(in the rows, 128 means zero)
The same turns and mirrors carry the whole set onto itself, and each row onto the other rows of its family. Which rows share a family with each named row? Give them in list order.
These 18 rows form 3 families of 6 rows each.
Q162: [ 89  98 126 155  87 152 119 149 159 135 112 121 117 147 131 137 122 180]
Q855: [111 148 112 114 117 168 131 148 153  96 146 117 123 156 147 148 150 135]
Q806: [144  99 133 146 127 124 103 146  90 157 104 106 110 123 159 124 145 129]
Q231: [109 117 114 135 148 106 101 154 129 127  68 103 134 138 126  89 137 151]
Q482: [139 148 135 143 172 127 117 159 137 124  83 107 131 138 126 115 154 124]
Q860: [ 98 137 106 128  83 145 124 168 141 108 127 129 129 162 141 126 125 169]
Q732: [112 104  95 159 155 144  78 147 131 155  96 110 121 147 159  89 146 148]
Q681: [115  90 114 136 129 127  72 128 123 117  93  84 134 101 118 134 165 124]
Q571: [132 137 107 142 112 160  97 119 175 108 155 104 119 159 128 113 156 150]
Q25: [133 141 116 155 153 141  85 160 140 130 102 102 141 114 116 151 174 123]
Q719: [155 106 131 166 172 142 118 125 127 136 120 106 131 152 118 116 149 142]
Q143: [121 110 108 162 121 124  77 164 142 130  82 118 156 117 105 113 150 154]
Q572: [121 113 127 114 154 112 109 138 116 125  87  87 122 115 147 115 158 115]
Q926: [100 101 111 103  89 142 133 129 128  96 144 103 125 142 144 138 138 150]
Q896: [ 88  89 121 124 107 148 124 119 154 134 138  97 107 125 143 159 149 154]
Q184: [111 140 101 137  69 143  80 158 142 136 133 110 100 143 156 114 146 152]
Q545: [150 119 132 132  73 125 119 127 130 123 154 102 112 134 123 135 146 147]
Q703: [112 129 133 141 120 174 128 153 178 142 132 121 117 137 145 163 152 148]

Same family as Q806: Q732, Q571, Q719, Q184, Q545
Same family as Q896: Q162, Q681, Q25, Q143, Q703
Same family as Q855: Q231, Q482, Q860, Q572, Q926

The same turns and mirrors carry the whole set onto itself, and each row onto the other rows of its family. Which rows share a family with each named row? Give them in list order.
These 30 rows form 5 families of 6 rows each.
Q169: [116 134 183 170 156  97 142 121  98  84  81  96 144 156  93 109]
Q777: [133 144 153 142 133  69 108 129  90 114  88  68 139 117 113  99]
Q567: [ 88 165 114 180 131  97 140 135  70 103 121 110 172 184 115  98]
Q615: [128 196 164 162 116  84 128 127  30 103 140 105 135 154 110 109]
Q521: [114 134 112 158 125  98 166 129 104 138 150  69 151 146 118  95]
Q565: [ 86 173 122 185 141 101 151 133  81  90 127 100 169 185 105 109]
Q881: [125 147 107 156 113 111 163 122 104 123 134  89 176 127 103 104]
Q376: [140 193 164 163 105  85 132 132  43  89 132 104 133 138 111 124]
Q501: [125 141 100 152 103 106 164 144 100 113 142  93 172 138 111  93]
Q357: [ 96 166 118 173 111  98 164 145  89  91 125 115 167 181 114 106]
Q999: [112 131 180 161 172  98 130 123  89  91 104 100 125 173 100  90]
Q241: [123 141 144 138 137  64 108 128  75 122 103  73 125 132 106  91]
Q10: [ 82 161 128 183 129  85 163 133  92 115 131  98 149 186 121 107]
Q476: [ 87 178 125 175 117  99 157 129  91  97 116 113 172 170 109 118]
Q460: [112 121 179 164 164 101 145 116  91  94  98  93 136 168  80 101]
Q934: [128 132 161 149 135  66 121 139  68 137 112  55 121 142 122 100]
Q120: [158 150 174 166 120 128 168 122  66  87 144 101 136 128  91 119]
Q52: [163 145 183 156 125 125 157 138  58  86 155  90 142 135 107 116]
Q823: [123 145 163 130 135  66 111 131  97 119  99  76 141 135 120  90]
Q589: [154 139 168 181 123 118 179 133  58 113 162  92 134 148 106 102]
Q808: [134 180 157 179 109  77 147 142  37 114 148  93 124 155 128 104]
Q72: [144 142 170 151 132 137 167 121  49  98 162 102 135 150  94 122]
Q667: [107 127 187 151 157  93 145 128 109  98  94  95 144 160 102 100]
Q233: [138 186 174 154 114  90 132 146  39  86 142  94 135 144 124 119]
Q755: [126 181 150 143 117  97 122 129  24 104 149 103 126 145 119 121]
Q782: [131 138 152 138 152  81 104 123  86 117 115  76 119 131 115  78]
Q328: [157 145 172 158 133 128 168 110  53 105 156  95 149 134  87 109]
Q931: [124 128 102 160 127 121 151 130  86 126 141  91 178 147 108  85]
Q305: [126 145  97 155 131 103 151 131  94 121 146  71 169 131 102  96]
Q623: [116 116 189 170 157  93 150 131  77 108 107  80 129 173 105 110]

Same family as Q233: Q501, Q357, Q52, Q823, Q667
Same family as Q567: Q999, Q72, Q755, Q782, Q931
Same family as Q328: Q615, Q565, Q241, Q460, Q305
Same family as Q476: Q169, Q777, Q881, Q376, Q120

The same turns and mirrors carry the whole set onto itself, and each row onto the other rows of its family. Which rows share a family with each named row? Give them in list order.
These 27 rows form 9 families of 3 rows each.
Q327: [135 118 127 107 123 127 167 103 137 146]
Q834: [120 168 105 129 137 137 124 131 109 102]
Q909: [126 106 131 126 124 125 176 111 121 143]
Q213: [104 160 118 130 119 132 110 125 121  93]
Q824: [137 114 145 160 138 103 111 159 138 138]
Q253: [120 159 111 148 119 137 113 122 107  99]
Q889: [132 105 135 152 137  95  99 155 142 138]
Q406: [131 112 124 143 137  95 107 153 146 152]
Q500: [118 164 114 135 125 134 114 111 110  99]
Q371: [128 115 138 113 110 126 176 110 137 135]
Q91: [115 167 113 137 128 133 112 117 115 100]
Q194: [111 176 111 123 115 127 113 123 120 112]
Q810: [129 118 140 114 117 130 176 118 135 139]
Q957: [134 111 143 120 108 120 175 114 142 128]
Q259: [141 112 147 153 144 107 102 150 154 128]
Q925: [121 113 147 111 117 133 173 113 136 139]
Q935: [124 118 152 105 123 126 170 108 139 128]
Q757: [124 115 142 148 141 100  90 141 144 148]
Q799: [128 114 136 146 133 101  98 162 141 143]
Q224: [135 118 148 119 125 128 174 110 144 141]
Q456: [118 172 108 134 130 130 116 128 116  98]
Q11: [135 107 129 143 141  93 100 154 144 142]
Q446: [119 172 113 143 123 131 118 117 113  99]
Q890: [134 107 141 148 142 102  97 149 142 146]
Q206: [133 116 144 111 125 126 173 112 142 138]
Q920: [132 110 132 152 133  97  98 160 144 141]
Q794: [117 161 105 133 126 126 118 113 111  95]

Same family as Q194: Q909, Q259
Same family as Q794: Q799, Q224
Same family as Q253: Q406, Q935
Same family as Q890: Q371, Q456
Same family as Q757: Q834, Q957
Same family as Q327: Q213, Q824
Same family as Q11: Q925, Q446

